Each row has a name. After each piece below comes the name of the row it's from, unless a question asks for something else. Each question is about the rows just above it.

J: [ 1.13  2.30  2.14 -7.16 -2.01  0.20  0.29  2.80  1.33 -0.62 -4.90  2.10
 -0.41  3.32]
X: [ 1.02  3.55 -2.86 -1.77 -1.12 -3.81  1.88 -7.11 -2.39  0.48 -1.84 -2.54
 -7.64 -1.65]
T: [-2.42 -8.72 -9.14 -1.24 -2.83 -7.65 -4.63 -7.45 -4.01 -5.23 -8.41 -5.25
  1.36 -7.19]
Z: [-7.11 -1.12  0.48 -2.39 -1.77  3.54 -2.54  1.02 -2.86 -1.84  1.88 -3.81
 -7.64 -1.65]
F: [ 0.29 -0.41  2.30 -7.16  2.80 -0.62 -2.01  1.34  1.13  2.14  2.10  0.20
 -4.90  3.32]
V: [ 0.29 -0.41  2.30 -7.16  2.80 -0.55 -2.01  1.34 -0.07 -0.48  2.70 -2.20
  0.17  5.88]
P: [ 4.61 -2.53 -3.69 -4.54  2.94 -5.94 -3.64  4.30  0.96  0.02 -3.08  0.27
  4.20  1.41]
[ 1.13  2.30  2.14 -7.16 -2.01  0.20  0.29  2.80  1.33 -0.62 -4.90  2.10
 -0.41  3.32] => J
[ 0.29 -0.41  2.30 -7.16  2.80 -0.55 -2.01  1.34 -0.07 -0.48  2.70 -2.20
  0.17  5.88] is in which row? => V
The row with [ 1.02  3.55 -2.86 -1.77 -1.12 -3.81  1.88 -7.11 -2.39  0.48 -1.84 -2.54
 -7.64 -1.65] is => X
[-7.16 -4.90 -2.01 -0.62 -0.41  0.20  0.29  1.13  1.34  2.10  2.14  2.30
  2.80  3.32] is which row reordered? => F
Which row holds these entries in another order? [-7.64 -7.11 -3.81 -2.86 -2.54 -2.39 -1.84 -1.77 -1.65 -1.12  0.48  1.02
  1.88  3.54] => Z

masu: [-2.53 -0.22 -5.16 -0.73 -0.17 -4.48  1.16 -5.70 -0.46]
vos: [-1.00 -2.51 -0.55 -1.65  0.77 -3.20 -1.54 -0.26  3.36]
nives: [-1.11  2.93 -2.62  2.97 -0.84 -1.93  1.47 -1.38  3.40]
Terup: [ 1.11  2.62 -4.33  1.26 -8.18 -9.22  2.16 -7.34 -0.47]
fevu: [-1.00  0.77 -1.65 -0.25 -0.55 -3.20 -2.51 -1.54  3.36]
Fivo: [-0.22 -5.16 -0.73 -5.70 -2.53 -4.47  1.16 -0.17 -0.46]
gaged: [-2.87  1.93 -5.85  0.82  1.22  4.60  0.45 -6.48 -3.22]
muva: [-1.77  6.25 -2.63 -2.61 -2.72 -0.29 -1.06 -3.26 -0.60]
zus: [ 1.47 -0.84  2.96 -1.38 -1.11 -2.62 -1.93  2.93  3.40]
Put [-5.70 -5.16 -4.48 -2.53 -0.73 -0.46 -0.22 -0.17  1.16] back in order: which row is it? => masu
Put [ 1.47 -1.38  3.40 -1.11  2.93 -2.62  2.97 -0.84 -1.93] back in order: which row is it? => nives
[-2.53 -0.22 -5.16 -0.73 -0.17 -4.48  1.16 -5.70 -0.46] => masu
Which row holds these entries in another order? [-3.20 -2.51 -1.65 -1.54 -1.00 -0.55 -0.25  0.77  3.36] => fevu
Which row holds these entries in another order? [-2.62 -1.93 -1.38 -1.11 -0.84  1.47  2.93  2.96  3.40] => zus
Which row holds these entries in another order? [-1.11 -0.84  2.96 -2.62 -1.38  2.93  1.47 -1.93  3.40] => zus

Lep: [-0.55 -1.24 -6.97  1.63]
Pivur: [ 1.22  0.03  8.10 -4.08]
zodiv: [ 2.40 -1.12 -0.99  1.65]
kalu: [ 1.46 -1.80 -2.59  3.64]
Dusi: [-0.55 -1.24 -6.97  5.28]
zur: [ 3.17 -1.24 -3.27  2.70]
toli: [-1.94 -4.44  2.83  4.56]
mef: [-4.08  1.23  0.03  8.10]
Gisit: [ 4.56 -1.93  2.83  0.38]
suta: [ 4.56 -1.93  2.83 -4.44]
zosu: [-0.03  1.80  5.10 -5.19]
voti: [-4.24  2.21 -3.58 -0.04]
Put [-4.44 -1.93  2.83  4.56] back in order: which row is it? => suta
[ 4.56 -1.93  2.83  0.38] => Gisit
[-4.08  1.22  0.03  8.10] is which row reordered? => Pivur
[-0.55 -1.24 -6.97  1.63] => Lep
[-0.03  1.80  5.10 -5.19] => zosu

